Look-ups in named tables: a row name and a column name give one cell, copied from the table.

Zeru:
	Tabad	Pobopi	Gerive	Gosudim	Gel
Lelide	2.476	-36.992	-4.254	-3.526	-1.869
Nodov	18.301	-10.385	-57.060	16.785	6.320
Tifuva	11.461	-10.819	-37.738	11.176	4.387
Tos	9.976	-14.025	-32.220	8.705	3.267
Zofida	1.969	-13.060	-0.435	-7.768	-5.902
Lun	-13.761	74.904	13.666	7.152	4.182
Tuk	-1.536	4.200	-2.715	1.494	0.560
Dovok	-7.511	39.839	4.682	4.855	2.684
Madokom	0.709	-35.434	-1.918	-2.214	-0.553
Zum	1.855	-11.997	-0.126	-7.904	-6.019
Kov	12.654	-11.537	-42.564	13.758	5.871
Favotaf	11.862	-12.774	-38.372	11.075	4.308

Nodov, Gel: 6.320
Kov, Tabad: 12.654
Favotaf, Gosudim: 11.075
Nodov, Tabad: 18.301
Lun, Gel: 4.182
Tuk, Tabad: -1.536
Zum, Gosudim: -7.904
Tifuva, Gerive: -37.738
Favotaf, Gel: 4.308

Table Bul
,Zon,Gubigu,Kib,Baruz,Kudibo
Sizogus,97,92,99,33,85
Korose,80,75,89,29,87
Vin,105,103,106,48,93
Sonakop,98,95,106,39,102
Puf,72,63,86,42,92
Romife,79,73,90,56,95
Dag,54,44,76,56,97
Vuk,80,95,50,198,43
Bifarut,97,92,100,43,89
Fam,56,50,73,37,89
Mepe,71,66,90,49,108

Kudibo of Puf: 92
Kudibo of Romife: 95
Zon of Mepe: 71
Zon of Vin: 105
Zon of Sonakop: 98
Zon of Fam: 56
Baruz of Dag: 56
Kudibo of Bifarut: 89
Zon of Sizogus: 97
Kib of Dag: 76
Kib of Bifarut: 100

Zapi =
,Pamaz,Dogaf,Vev,Gur
Bebagi,7792,8889,8740,8834
Gita,8290,9068,8005,7024
Kure,6648,7744,6648,6852
Gek,4838,4232,2631,3236
Zisuf,2063,2876,3254,3179
Supifo,3387,1787,3315,4281
Bamab,6790,7344,4529,5129

Zisuf, Vev -> 3254
Gek, Vev -> 2631
Kure, Gur -> 6852
Gita, Pamaz -> 8290
Supifo, Gur -> 4281
Gita, Dogaf -> 9068
Supifo, Vev -> 3315
Bamab, Vev -> 4529
Bebagi, Gur -> 8834
Zisuf, Pamaz -> 2063
Bebagi, Vev -> 8740
Bamab, Dogaf -> 7344
Zisuf, Gur -> 3179
Gek, Dogaf -> 4232
Zisuf, Dogaf -> 2876
Bamab, Pamaz -> 6790
Bamab, Gur -> 5129
Kure, Vev -> 6648
Kure, Pamaz -> 6648
Bebagi, Pamaz -> 7792

Rozep =
         Nuzesat  Fanagi  Tisin  Lov  Gasavel  Noluv  Kosu  Noz  Som
Denit         75      33    166   75       56    143   201   76  146
Firude       134      73    136  136       99    142    44  191   96
Pek           83     207    142  120      191     49    50   41   92
Daval        111      42     60  120      124    157    98   68   95
Relasa       187     165    115   44       50     59   117  173  120
Fenug        186     118     82  154      149    124    71  103  203
Gul           70     104    149   62      168     91   198   66  110
Podo         191      98    182  183       51    165   117  166  123
Sinatol      178     150    183  149       42    147   114   87  116
Let          185     177     94  194      138    152   171  141  105

Denit, Lov -> 75
Let, Fanagi -> 177
Sinatol, Gasavel -> 42
Relasa, Lov -> 44
Let, Gasavel -> 138
Relasa, Kosu -> 117
Gul, Noz -> 66
Which row has the largest Som? Fenug

Geliget:
,Buz,Rivu,Sivo,Bez,Luz,Bufa,Sapunaf,Tetud
Tuvitu,1.988,1.908,2.273,2.043,0.786,2.398,2.771,3.942
Bil,2.215,2.202,1.061,2.230,1.094,1.945,2.966,1.349
Deranat,-1.950,-2.049,3.414,-1.350,6.095,1.971,-9.609,-0.243
Palota,2.445,2.471,2.394,2.372,1.199,2.267,3.187,2.408
Vudaduv,2.117,2.080,2.422,2.129,1.045,2.377,2.722,3.312
Galif,1.821,1.671,1.765,1.936,0.294,2.327,3.060,4.769
Difad,2.515,2.593,1.932,2.392,1.542,1.919,3.143,1.052
Bometav,1.861,1.776,1.546,1.946,0.870,2.144,2.557,3.089
Zedovi,2.008,1.930,0.885,2.081,0.712,1.955,3.044,2.397
Toz,1.929,1.847,1.705,2.054,0.939,2.447,2.293,2.739
Dodimuz,1.988,1.938,1.690,2.025,1.037,2.097,2.645,2.713
Zug,2.384,2.468,1.470,2.294,1.796,1.781,2.649,0.074
Fon,2.593,2.713,2.395,2.450,1.921,2.084,2.734,0.509
Mafez,2.347,2.387,1.799,2.273,1.413,1.945,2.964,1.446

Bez of Zug = 2.294
Luz of Zedovi = 0.712
Rivu of Zedovi = 1.930
Sapunaf of Zug = 2.649
Buz of Mafez = 2.347
Bez of Difad = 2.392
Sapunaf of Dodimuz = 2.645
Rivu of Deranat = -2.049
Rivu of Tuvitu = 1.908
Rivu of Mafez = 2.387
Luz of Galif = 0.294
Rivu of Toz = 1.847
Sivo of Tuvitu = 2.273
Which row has the largest Bufa? Toz

Seke
            Ded     Viz  Renila
Lesera    -5.48   -2.06  -31.42
Nir      -68.43  -65.33  -55.31
Fule      16.70  -39.44   56.59
Sema     -27.04  -54.30  -40.77
Dava      23.64  -43.79   36.24
Nafidem  -34.18  -81.76  -19.50
Nazep      9.85    4.74  -18.71

Sema, Renila -> -40.77
Lesera, Viz -> -2.06
Sema, Ded -> -27.04
Fule, Renila -> 56.59
Nafidem, Renila -> -19.50
Nafidem, Ded -> -34.18
Nazep, Ded -> 9.85
Nir, Renila -> -55.31
Which row has the largest Viz? Nazep

Kem
columns: Petaz, Duz, Pil, Puru, Gebu, Vatosez, Mefire
Vopo: [7297, 5249, 7128, 1961, 4885, 7307, 7826]
Febe: [6322, 4445, 8138, 2597, 3220, 6228, 7862]
Baninov: [7264, 6024, 6278, 2292, 4970, 7433, 6207]
Dodem: [6923, 8200, 1537, 3308, 8460, 6568, 3560]
Tarugu: [7034, 4893, 7753, 2718, 4349, 7038, 7489]
Beto: [6953, 5602, 6968, 2577, 3921, 7313, 7123]
Nokip: [5331, 8000, 1258, 4895, 8719, 5542, 3274]
Gom: [2412, 2975, 3166, 7220, 5389, 1988, 2564]
Fugan: [7450, 7678, 4588, 2356, 7489, 6381, 5424]

Febe, Pil -> 8138
Febe, Puru -> 2597
Baninov, Mefire -> 6207
Gom, Duz -> 2975
Gom, Pil -> 3166
Febe, Gebu -> 3220
Fugan, Puru -> 2356
Febe, Mefire -> 7862
Gom, Puru -> 7220
Tarugu, Mefire -> 7489
Vopo, Petaz -> 7297
Which row has the largest Vatosez? Baninov

